[[121 106 148 148 116 106]
 [108 133 119 120 123 120]
 [150 124 132 126 127 129]
 [107 149 134 120 139 147]
 [140 117 142 108 108 110]
 [116 127 142 130 115 128]
 [147 128 126 116 129 117]]
->
[[121 108 150 107 140 116 147]
 [106 133 124 149 117 127 128]
 [148 119 132 134 142 142 126]
 [148 120 126 120 108 130 116]
 [116 123 127 139 108 115 129]
 [106 120 129 147 110 128 117]]

[[148 138 103 129 143 141 129 133 143]
 [143 128 107 125 135 152 127 128 148]
 [146 130 105 126 137 146 131 131 149]
 [134 139 116 126 141 154 104 122 125]
 [142 143 109 130 149 146 116 137 132]
 [142 129 108 124 135 155 122 124 145]
 [134 141 117 129 146 152 106 133 124]]
->
[[148 143 146 134 142 142 134]
 [138 128 130 139 143 129 141]
 [103 107 105 116 109 108 117]
 [129 125 126 126 130 124 129]
 [143 135 137 141 149 135 146]
 [141 152 146 154 146 155 152]
 [129 127 131 104 116 122 106]
 [133 128 131 122 137 124 133]
 [143 148 149 125 132 145 124]]

[[137 128]
 [135 127]
 [107 142]
 [110 146]
 [110 146]
 [132 114]
 [130 120]
 [124 151]
 [121 127]
 [125 116]
 [121 125]
 [121 149]]
->
[[137 135 107 110 110 132 130 124 121 125 121 121]
 [128 127 142 146 146 114 120 151 127 116 125 149]]

[[137 141 127 126 109 113 121]
 [122 133 129 142 106 108 104]]
->
[[137 122]
 [141 133]
 [127 129]
 [126 142]
 [109 106]
 [113 108]
 [121 104]]

[[128 122 123 149 129 125 125]
 [126 125 131 133 125 133 125]
 [127 128 127 147 127 125 129]
 [129 130 128 124 130 130 129]
 [126 126 128 115 122 130 133]
 [124 128 126 136 128 125 125]
 [130 125 128 128 129 131 125]
 [129 124 129 137 131 129 123]]
->
[[128 126 127 129 126 124 130 129]
 [122 125 128 130 126 128 125 124]
 [123 131 127 128 128 126 128 129]
 [149 133 147 124 115 136 128 137]
 [129 125 127 130 122 128 129 131]
 [125 133 125 130 130 125 131 129]
 [125 125 129 129 133 125 125 123]]

[[125 115 123]
 [117 157 126]
 [126 127 108]]
->
[[125 117 126]
 [115 157 127]
 [123 126 108]]

[[137 101]
 [121 132]
 [117 122]
 [132 129]]
->
[[137 121 117 132]
 [101 132 122 129]]

[[127 139 123 119 128 118 138 130 138 137 113 113 137]
 [116 120 133 131 120 140 144 139 112 120 133 136 119]
 [133 120 119 141 130 109 146 150 137 104 123 133 122]
 [125 128 117 126 131 127 131 124 118 128 143 134 118]
 [116 108 152 126 134 135 133 127 117 130 122 121 139]]
->
[[127 116 133 125 116]
 [139 120 120 128 108]
 [123 133 119 117 152]
 [119 131 141 126 126]
 [128 120 130 131 134]
 [118 140 109 127 135]
 [138 144 146 131 133]
 [130 139 150 124 127]
 [138 112 137 118 117]
 [137 120 104 128 130]
 [113 133 123 143 122]
 [113 136 133 134 121]
 [137 119 122 118 139]]

[[104 123 130]
 [139 133 133]
 [131 120 123]
 [115 138 127]
 [148 123 129]
 [128 134 142]
 [118 123 122]
 [120 133 128]]
->
[[104 139 131 115 148 128 118 120]
 [123 133 120 138 123 134 123 133]
 [130 133 123 127 129 142 122 128]]
---
[[144 140 133 142 125 115]
 [138 127 123 120 153 106]
 [123 138 115 125 124 132]]
->
[[138 127 123 120 153 106]]

[[156 115 130 117 141 139]
 [119 150 126 111 107 148]
 [108 134 124 135 119 122]
 [101 136 141 143 126 108]
 [112 138 136 128 121 124]]
->
[[119 150 126 111 107 148]
 [101 136 141 143 126 108]]

[[102 143]
 [135 107]
 [114 143]
 [102 112]
 [114 154]
 [150 152]
 [133 138]
 [119 109]
 [138 115]
 [122 147]
 [143 126]]
->
[[135 107]
 [102 112]
 [150 152]
 [119 109]
 [122 147]]

[[134 134 129]
 [143 111 116]
 [143 103 112]
 [112 128 132]
 [148 109 107]
 [120 130 118]
 [119 122 129]
 [120 129 123]
 [119 130 124]
 [149 111 113]]
->
[[143 111 116]
 [112 128 132]
 [120 130 118]
 [120 129 123]
 [149 111 113]]

[[136 136 119]
 [142 131 120]
 [151 129 112]
 [128 134 127]]
->
[[142 131 120]
 [128 134 127]]

[[118 117 122 118 132 131 100 128 123]
 [118 115 143 123 132 131 133 128 123]]
->
[[118 115 143 123 132 131 133 128 123]]

[[114 136 153]
 [156 110 150]]
->
[[156 110 150]]

[[124 124 131 125 127]
 [122 127 118 136 133]
 [136 128 145 106 111]
 [131 131 133 119 125]
 [127 110 133 115 126]
 [124 129 118 143 137]
 [134 142 138 121 119]]
->
[[122 127 118 136 133]
 [131 131 133 119 125]
 [124 129 118 143 137]]

[[133 129 125 125 124 131 120 121 123 129 125 130 133 120]
 [103 129 136 131 135 127 109 135 128 123 129 125 129 149]
 [131 127 134 130 119 136 129 124 128 120 130 129 129 134]
 [118 125 126 119 122 128 123 133 126 125 132 133 134 114]]
->
[[103 129 136 131 135 127 109 135 128 123 129 125 129 149]
 [118 125 126 119 122 128 123 133 126 125 132 133 134 114]]
